In the data rows, 128 means zero.
How far apart are the two rows of each pair, measured in a hidden way? 0 means very close, and 20 very far. Two or three weighted sums of its numbers give each row a place; it is the straight-line distance between the places.
[162 150 122 162 127 139 165  86  50 116 143 111 134 134 121 127]
[134 151 161 151 135  41 127 151 131  93 122 118 133 136 123 154]: 17
[144 135 196 122 151 149 157 104  98  83 172  81 104 113 133 124]
[127 121 124 128  92 155 129  56 156 125 168 133 128 153 138  96]: 2
[101 175  84 120 138 136 118 113 107 132 173 138 125 129 171  90]
[125 132 113  94 105 126  93 123 195 127 130 152  98 171 128 116]: 13
[100  68 114 102 151 203 119 112 127 139 162 133 133 110 177 106]
[130 124 150  87  68 154 145 132 148 121 111 137 115 201 124  94]: 7
[107 142 130  88 130 156 131 118 141 132 121 156  61 197 125 110]
[127 143 138  54  52 179 115 149 143 129 108 161 118 173 106 138]: 7
[194 155 151 156 131 132 166 135 116  87 112  72  42 131 110 162]
[130 115 124 107  82 111 113 178 163 156 133 127 143 142  74 126]: 8
[116  69 134 136 143 128 147 101 135 169 129 166 109  95 135 118]
[120 232 119 123 120 106 126 165 125  73 119 124 132 144 110 127]: 4
[104 131 184 103 123 110 174 125 136 107 115 117  88 172 100 167]
[145 173  96 137 205 123 129 115 104 120 119 107 129  40 129 191]: 7
[154 191 127 113  97  97 124 156 147 138 126  68 118 141 118 129]
[111 135 112  82 118 133  69 132 142 140 145 141 144 143 196 113]: 3
[114 132 129  97 113 122 116 119 141 132 125 133 152 189 146  90]
[126 139 178  59 117 177  92 133 153 127 137 137 113 124 159  81]: 6
[154 118 145 178 118 114 181  96 123  94 167  95 122 121 103 110]
[121 142  98 115 194 137 125 154 146 135  54 136 136 145  88 134]: 14
[ 85 109 127 110 127 126  83 159 138 122 127 183 140 107 194 126]
[119 137 119  80 122 138 100 118 138 126 134 152 162 178 127  95]: 8
[ 98  95 126 116 128 118  96 154 132 135 113 169 177 101 184 119]
[137 119 113 233 125  72 153 130 129 125 126 114  89 107 121 150]: 11
[ 82 112 126 132  92 127 106 173 144 150 143 145 139 147  86 138]
[148 127  83 187 147 102 141 127  83 136 106 131 151 131  68 173]: 6
[ 90  95 119 116 137 135 114  95 144 137 178 151 128 109 170 126]
[125 110  67 109 119 144 141  76 124 135 174 133 168 127 109 163]: 6
[148 162 138 124 154  60 130 127 114  69 118 126 158 146 150 144]
[152 139  91 162 168  61 130 114  89 135 123 127 139 116 132 171]: 5
[137 119 152 143 122 103 168 123 161  72 162  85 142 124 127 111]
[130  86 127 124 111 169 116  99 137 151 105 190 128 146 119  92]: 8
[128 125 109 232 143 121 117 139  91 111 131 101 161  63 127 168]
[125 138 126 165 160  68 122 153 105 120 138  92 145  82 131 197]: 8
[ 78 129  81 131 145 149  65 166 152 137 132 135 122 111 202 135]
[128 103 132 134 111 128 101 119 133 150 150 131 125 174 151  74]: 14
[109 122 118 119 135 135 143 100 108 136 126 139 203 127 125 107]
[137 118  82 127 118 155 119  89 134 142 140 153 140 170 133  71]: 14
[108  97 126 132 153 151 118  44 131 132 160 135 136 142 145 137]
[107 127 120 134  58 163  84 131 140 116 121 137 116 213 167 122]: 13
[143 129 148 122 140 100 133  50 133 132 129 137 120 165 133 126]
[127 147  90  58 132 151 109 138 151 127 122 146 137 177 141  89]: 5
[134 151 132 133 170 148 136 100  67 113 171  88 156 103 131 136]
[172 128 131 104 173  87 141 191 111 131 121 118  61  96  94 181]: 7
[181 200 116 146 140 117 134 159 115  46 104 102 136 138 113 120]
[128  81 126  96 132 234 121  76 131 128 148 121 129 153 125 113]: 13
[111 199 161 138 127 126 161 152 121 127 116  75  82 138 118 113]
[148 168 189 192 134 133 133 149  93 114 119  75  43 115 117 147]: 6
[130 133 178 150 115 113 154 107 147 112 152  77 131 138 116  98]
[146 155 135 147 135  86 170 171 129 140 123 114 117  88  94  88]: 8
[121 157 109 128  34 122 128 132 146 135 126 162 116 178 123 109]
[137 166 123 145  94  59 129 191 134 119 127 121  83 107 100 203]: 12
[102 113 119 108  96 102  92 137 165 144 132 182 128 130 136 146]
[115  96 110 129 145 136 124 107  97 154 131 169 178 117 115 120]: 6
[ 90  91 116 119 126 132 114 114 134 131 160 167 158 110 176 112]
[102 113  63 139 121 127  95 121 135 151 130 167 164 117 182 119]: 3
[134 169 184 133 109 134 157 119 120 125 135  86  45 158  95 145]
[157 207 103 134 136  83 128 163 105  87 150 115 105 137  83 154]: 5
[107  87 124  87  97 132 109 145 129 143 131 161 136  99 234 134]
[123 142 150  65 117 135  83 145 145 135 122 140 138 170 140 101]: 7
[185 170  95 129 112 111 134 142 121 115  88  64 133 159 112 179]
[101 117 164  77 107 205  96 108 140 110 141 141 105 154 194 104]: 1
[117 207 147 138 136  73 133 126 106  86 136 108 121 134 137 165]
[140 144  85 135 143  70 138 128 139 126 125 108 134 103  98 221]: 11
[162 113 202 146 176 144 139 135  88 104 134  87 119  47 136 140]
[130 135 143 118  43 110 109 126 142 143 144 146 148 155 133 104]: 9
[147 152 141 113 194  99 132 184 109 147  88 124  59 104 109 153]
[111  97  63 161 164  97 130 146 130 159 123 140 152 119 123 125]: 6
[146 140  98 135 124  91 132 194 128 129  71 129 122  51 148 215]
[125 125  91 114 120 129 140  75 133 147 169 137 150 142 115 111]: 16
[153 160 125 141 136  61 135 121 154 142 120 123  65 142 129 123]
[171 217  86 126 123 122 138 153 115  99  70 150 104 149  89 131]: 5
[132  58  81 155 126 128 128 107 144 162 133 160 145 122 100 139]
[175 135 206 142 150 149 111 127  80 112 143  83  81 133 113 124]: 5
[100 116 163  98 131 156  82 205 125 137 122 105 118 132 191 102]
[127 126 117 218 147 120 131 121  84 106 141 115 171 121  98 121]: 8
[175 151 162 190 138 146 162 130  83  79 122 128  65 119  57 141]
[131 169 142 132  79 158 105 140 156 137 109 145   7 162 132 133]: 6
[101 127 134  99 129 138  91 123 188 113 119 137 131 173 142 108]
[177 103 162 165 137 117 150 208 114 118 122 104  93  47 124 108]: 15
[129 138 144  77  57 154  93 136 132 136 151 154 141 144 159  91]
[114  50  75 142 143 137 129 131 132 159 139 120 168 120 125 153]: 9
[129 121 177 199 154  87 144 121 103 132 125 122 101 118 116 109]
[110  92 118  76 105 155 134 113 132 141 123 141 177 169 138 120]: 9
[138 116 119 176 104 127 187 122 129 137 127 121 118 126  35 139]
[ 90  96 132 122 156 194 126  87 125 157 124 134 127 115 177 100]: 10
[130 204 173 135  78 121 128 113 114  90 127 102  81 174 116 175]
[134 137 144 162 121 139 179 115 139 105 144  97 132 120  30 137]: 2
[121 115 181 117 159 110 115 116 152 109 170  96 138 112 136 109]
[131  82  92 131  90 157 142 119 169 153 134 144 125 156 112  83]: 15
[128 122 174  98  85 103  77 134 163 131 131 144 104 134 198 124]
[155 153 171 159  97 130 144 146 113  92  58 116  75 196 129 134]: 13
[142 146 122 122 139 130 192 132  71 111 141  73 139 135 123 142]
[105 151  92 140  99 114 102 131 157 110 156 128 128 187 154  98]: 2
[110  91  63 142 144 139 126 113 135 167 138 144 163 116 131 111]
[126 145 113 119 132 137  97 164 145 153  46 175  88 141 121 148]: 3
[121 103 136 118 146 151 120 127 131 122 135 137  93 206 128  77]
[131 109 223 146 183 146 118 103  96 115 123 110 114 126 112 121]: 16
[ 91 104 109  98 117 117 127 147 189 138 125 158 119  94 181 128]
[142 184 142 149  76  52 154 162 126 113 116 119 113 131 123 142]: 13
[104  88  85 104 123 160 130 124 129 139 155 133 183 152 118 113]
[117 109 140 217 141  80 139 115 121 121 130 116 140  76 130 165]: 11
[130  80 173 138  86 137 141 148 126 122 112  91 195 141 109 129]
[114 144 131 173 141 128 203  99 113  86 129  86 137 130 119 131]: 8
[160 170 174 136 125 150 144 116  90  63 122 143  81 174 120  92]
[114 130 144 171 152 137 195 141  86 127 112 100 109  86  78 177]: 17
[170 156 181 169 140 137 133  88  94 122 141  78  73 129 120 121]
[103  88 127 126 154 159 106  88 129 179 137 129 130 124 138 129]: 11
[122 131 165  71  81 233 113 114 129 122 142 143 107 140 147  90]
[132 180  98 142 185 123 119 132 125 110  80  89  67 123 143 226]: 13
[126  79 167 102 136 154 132  87 148 132 158 120 122 153 132  95]
[122 130 130  99 112 120 103 113 177 130 132 126 140 162 165  86]: 8
[ 75 117 116 139 130 171 134 110 126 127 152 141 125 165 147  83]
[ 98 134 161 114 142 138  71 131 102 132 155 131 142 158 141 120]: 9
[177 179  91 135  61 124 142 176  92 108 103 109 150 156  77 159]
[189 142 142 123  92  88 122 183 121 125 103 128  98  57 116 207]: 15
[155 127  60 156 140  83 185 139  91 127 111 115 153 119 125 154]
[125 209 147 113  92 124 122 140 163  83 132 129  97 164  89 116]: 7
[128 128 160 129 126 176  92 132 140 126 105 161 119 155 127  50]
[123  89 149 115 129 149 109  75 131 140 118 147 133 163 189  95]: 6
[118  80 111 120 114 151 102  99 130 161 118 137 178 159 134 129]
[113 128  89 118 138 132  81 133 148 160  73 170 147 135 144 140]: 3
[128 164 144  64  88 143  81 144 142 141 109 140 142 164 141 114]
[133 110 141 161 199 125 187 113  78 122 115 114 105 120 107 132]: 10
[201 157 167 151 116 139 147  70 109  94 133  88 105 124 108 131]
[ 94 127 112  90 152 119 125 126 146 125 126 147 102 199 125 133]: 4
[164 179 122 140 140  99 157 154 141  53  90 140 127 136  70 137]
[114 124  97  88 118 128  89 125 127 136 142 176 166 155 133 121]: 4
[121 128 144  66 123 150 145 126 121 122 115 127 150 186 145  89]
[143 210 163 113 124 137 142 129 112  99 132 100  24 149 141 139]: 7
[118 187 160 135 150  87 128 129 110 122 114 104  86 123 102 209]
[110 137 110  95  91 138  93 118 146 130 150 136 168 164 161 101]: 10
[145 134 175 184 117 147 174 114 136 112 125  95  82 120  41 137]
[132 146 126 119 117 101 144 184 187  69 137  68 112 120 159 141]: 11
[117 119  87 120 168 110  89 154 125 177 131 144 110  97 176 125]
[112 132 125 129  34 139 133  79 166 126 134 153 128 164 129 142]: 2
[ 96 112 120 105  93 134 129 131 162 160 125 131 134 172 110 122]
[ 94  93 114 131 118 142 128  98 113 164 156 142 164 113 141 133]: 1
[104 119 214 137 161 136 145 107  92  96 149 111 124 122 143 119]
[120 119 108  92 101  79 110 167 178 149 139 145 103 130 136 151]: 5
[138 171 123 153 134  61 152 142 117 134  88 117 134 136  94 155]
[155 200 221 116 109 134 109 143 111 110 110 115  83 122 110 115]: 3
[169 149 158 126 136 117 125 125 122 126 139 134 144  18 146 106]
[158 207 142 149 169 112 118 178 121 113  79 100  49 106 117 149]: 7
[126 152 125 145 120 135 167 111 117  70 149 116 154 170  61 129]
[120 101 126 130 141 171 133  66 133 145 134 164  98 159  70 134]: 8
[111 104 115 123 133 156 128  89 122 133 160 143 147 147 163  72]
[171 142 140 134 130 143 143 105  97 141 134  78 147 133  58 141]: 10
[150 127 115 179 142 122 125 125  97 134 132  80 176 143  96 111]
[129 134 112 134 135  61 137 197 133 136 104 111 138 123  90 173]: 8
[ 87 130 116 108 117 132 120 124 124 117 144 125 145 206 130 134]
[110 111 118  85 120 137  89 133 159 135 137 150 173 126 168  99]: 10
[131 126  91 206 173 130 141 116  78 135 105 121 143 143 117 106]
[115 121 119  91 111 157 129  89 120 147 157 129 166 155 130 103]: 11
[141 194 103 127 100  87 118 171 108 121 105 104 118 188 119 151]
[130 164 130 133 161  71 131 194 104 106 120 133 124  56 188 129]: 10
[107 146 148  73 142 144  85 122 157 141 116 154 100 168 121 125]
[105 163 168 148 122 138 143 121 127 150 142  73  73 141  97 143]: 7
[117 129 118 123 121 157 119 116 117 197 124 142 106 124 126  98]
[149 152 159 149 181 123 129 144 114 129 143  97  77  22 159 133]: 8
[141 130 117 161 135  97 168 125  92 132 127 116 183 102  87 131]
[116 137 140 180  49 164  99 119 135 141 126 154  94 167 134  86]: 9
[101 144  91 144 138 137 144 107 156  81 143 174 146 142 103  90]
[129 145  89 114 196  87 122 162 106 125  89 118 140  98 136 209]: 15
[124 123 107  75  86 121 106 162 163 177 115 154 120 120 122 148]
[132 214 135 150  80 121 131 144 142  80 108 140  65 177 105 125]: 15
[144 175 104 129 117  95 146 199 108  78 115  96 133 181 113 131]
[136 138 172 126 151 165 143 123  80 156 131 125 125  38  96 142]: 15
[112 132 127 119 131 132  60 177 173 163 101 131  88 131 141 134]
[120 125  94  98 129 131  79 158 143 151  87 191 138 131 129 135]: 5
[125 123 124 166 130  70 175 129 129 146 136 106 104 127 143 109]
[146 161 128 125 125  92 137 114 109 133 119 108 166 121  65 190]: 18
[104 149  86 107 127 145 118 143 157 142 133 135 148 136 155  63]
[116 132 113 135 101 107 132 206 104 105  98 125 161  66 141 228]: 13
[110 138 132  85  80 169  91 137 130 138  93 188 142 159 127 127]
[166 110 162 133 205 132 129 136  99 135 136  82 121  75 127 114]: 2
[159 147 133 218  81 122 166 116 127  98 141 103  98 126  61 134]
[ 96 113  95 120 116 132 120 113 126 155 138 149 158 168 134 109]: 6
[143 118  39 129  87 155 149  72 135 133 138 145 148 166 154 112]
[ 85 152 110 139 138 166 144  46 108 134 122 137 117 155 158 148]: 11
[138 150 106 136  70 143 133 191 145 141  46 152 123 130  73 161]
[135 136 161 148 142  40 129 151 132 117 135 120 125 101 158 129]: 2
[104  84 132 106 141 134  78 136 133 145  99 169 121 142 204 138]
[124 138 117 130 155  92 133 217 143 115 112  91 163  71 142 126]: 9
[139 128 119 139 138  86 156 147 130 126 165  70 135 123  91 149]
[141 157  57 142 137 151 149 137 112 121  57 116 120 145  85 223]: 4
[120 122 117 173 210  94 115 126 102 122 140 102 151 109 119 147]
[103 108 130 129 156 119 101 112 107 175 134 158 137 106 136 134]: 1
[133 135 124 159 152 132 136  93  90 120 151  82 177 138 100 139]
[157 202 205 101 143 134 116 127  95 105 121  95  89 123 123 131]: 1
[154 121 131 206 146  85 138 123 135 124 127 108 129  65  78 169]
[100 181 121 127 110  90 152 121 114 145 116 107 127 157 117 167]: 4
[ 80 117  92 133 145 130 112 149 129 149 121 134 189 120 133 127]
[112  82 118 108 161 124 122 110 155 116 181 139 127 100 182 110]: 9
[124  43  99 130 127 142 106 130 139 162 133 178 131 108 146 132]
[118 164 107 127 116 115 118 204 143 122 136  95  73  80 103 226]: 9
[112  64  73 137 139 148 126 142 125 133 130 161 196 109 133 116]
[ 95 135 127 109 101 165  70 132 143 130 113 135 147 189 156 118]: 4
[134 113 138 132 149 193 140  91 141 140 142 143  63 144  96  73]
[150 128 130 164 110 123 205 106 133 116 136  84  95 139  83 130]: 8
[156 139 185 143 119 152 165 124 114 100 137 100 101 141  29 134]
[120  95 147 145  97 151  81 128 145 172 108 153 140 138  96 120]: 11
[135 114 120 161 212 104 139 124  78 134 124  97 139 113 123 152]
[161 201 155 119 112 138 141 123 121 133 120 122  10 129 118 135]: 9
[ 75  86 134  98 115 132 116 156 138 147 138 155 143 143 141 136]
[139 203 144 148  72 121 157 174 130 106  93 105  39 140 105 174]: 8
[112 117 151 121 131 106 161 163 122  99 113  86 177 165 116 133]
[134  82 132 124  72 144 124 110 145 145 117 136 153 152 192  82]: 7
[125 166 121 141 174 127 122  77 103 132  97 109 163  84 126 201]
[135 135 163 171  81 111 137  86 158 161 109  99 104 131 140 118]: 15
[137 168 133 132 132  67 138 155 124 116 127 123 111  65  98 216]
[117 128 104  95 103 124 136 132 137 140 121 166 168 153 122  86]: 15
[121 118 120 116 195 107 129 178  99 119 119  98 186 107 125 138]
[115 114 101 115  99 131  71 134 189 152 122 166 114 112 165 132]: 3
[107 131  62 119 131 138 130 101 160 168 128 159 123 130 130 110]
[115 128 114  66 118 125 106 155 150 170 125 173 110  87 149 141]: 6
[138 124  85  96 114 115 124 143 139 193 115 142 118 116 148 114]
[114 140 126 194 140 135  83  87 135 105 126 100 186 135 117 145]: 13
[149 120 111 166 190 170 197 105 108  88 112  67 114 112 136 123]
[105  84 132 128 133 132 131 134 153 134 128 150 137 168 113  79]: 2
[177 146 127 135 122  88 130 166 123  77 119  68 175 129 142 139]
[180 133 153 124 137 118 143  67 123 159 133 110 101 111 113 120]: 9
[138 205 147 128 103 127 127 152 129  78 114 101  50 190 121 152]
[122 142 210 149 111 198  99  87 127 104 156  87 128 104 124 119]: 16
[136  99 128 165 138  91 180  92 139 133 145  96 132 104 104 154]
[114  93  79 139 155 144 139 121 111 144 142 145 193  88 124 112]: 5
[131 154  80 122  93 123 146 150 142 152  87 162 106 171  72 129]
[119 142 175 101 114 110 103 116 163 115 142 165  60 153 147 117]: 7
[107 117 120  92 115 138 129 142 143 164  80 185 106 119 171 115]
[191 140 107 201 124 132  96 130 116 111 132  78 142  62 106 180]: 8
[120  99 115 106 132 129  92 144 171 139 166 132 149  95 157  93]
[ 84 105  79 111 115 120 128 148 130 147 127 162 166 129 172 125]: 7
[133  99 118 135  24 154 132 129 146 131 167 144 131 159 104 110]
[135 100 125 116 106 136 128  54 137 130 169 152 139 151 118 127]: 11
[129 181  69 139 157 145 155 155 104 133 136  66  80 159 132 118]
[118 134 145 101 120 121  97 118 135 138 141 131 110 200 131 107]: 9
[126 107 131 110 146 114  58 146 147 168 110 159 119 115 136 152]
[118 170 124  70 112 139 127 137 140 127  96 129 136 190 138 100]: 12
[129  93 160 123  80 183 123 111 120 129 162 125 120 178 117  86]
[151  91 177 108 228 170 133 115  92 105 130 103 113  86 132 140]: 15
[109 130 119  52  94 165 135 136 160 121 128 133 154 159 157  95]
[119 115 138  77 160 184  68 130 157 100 116 158 119 101 218 111]: 7
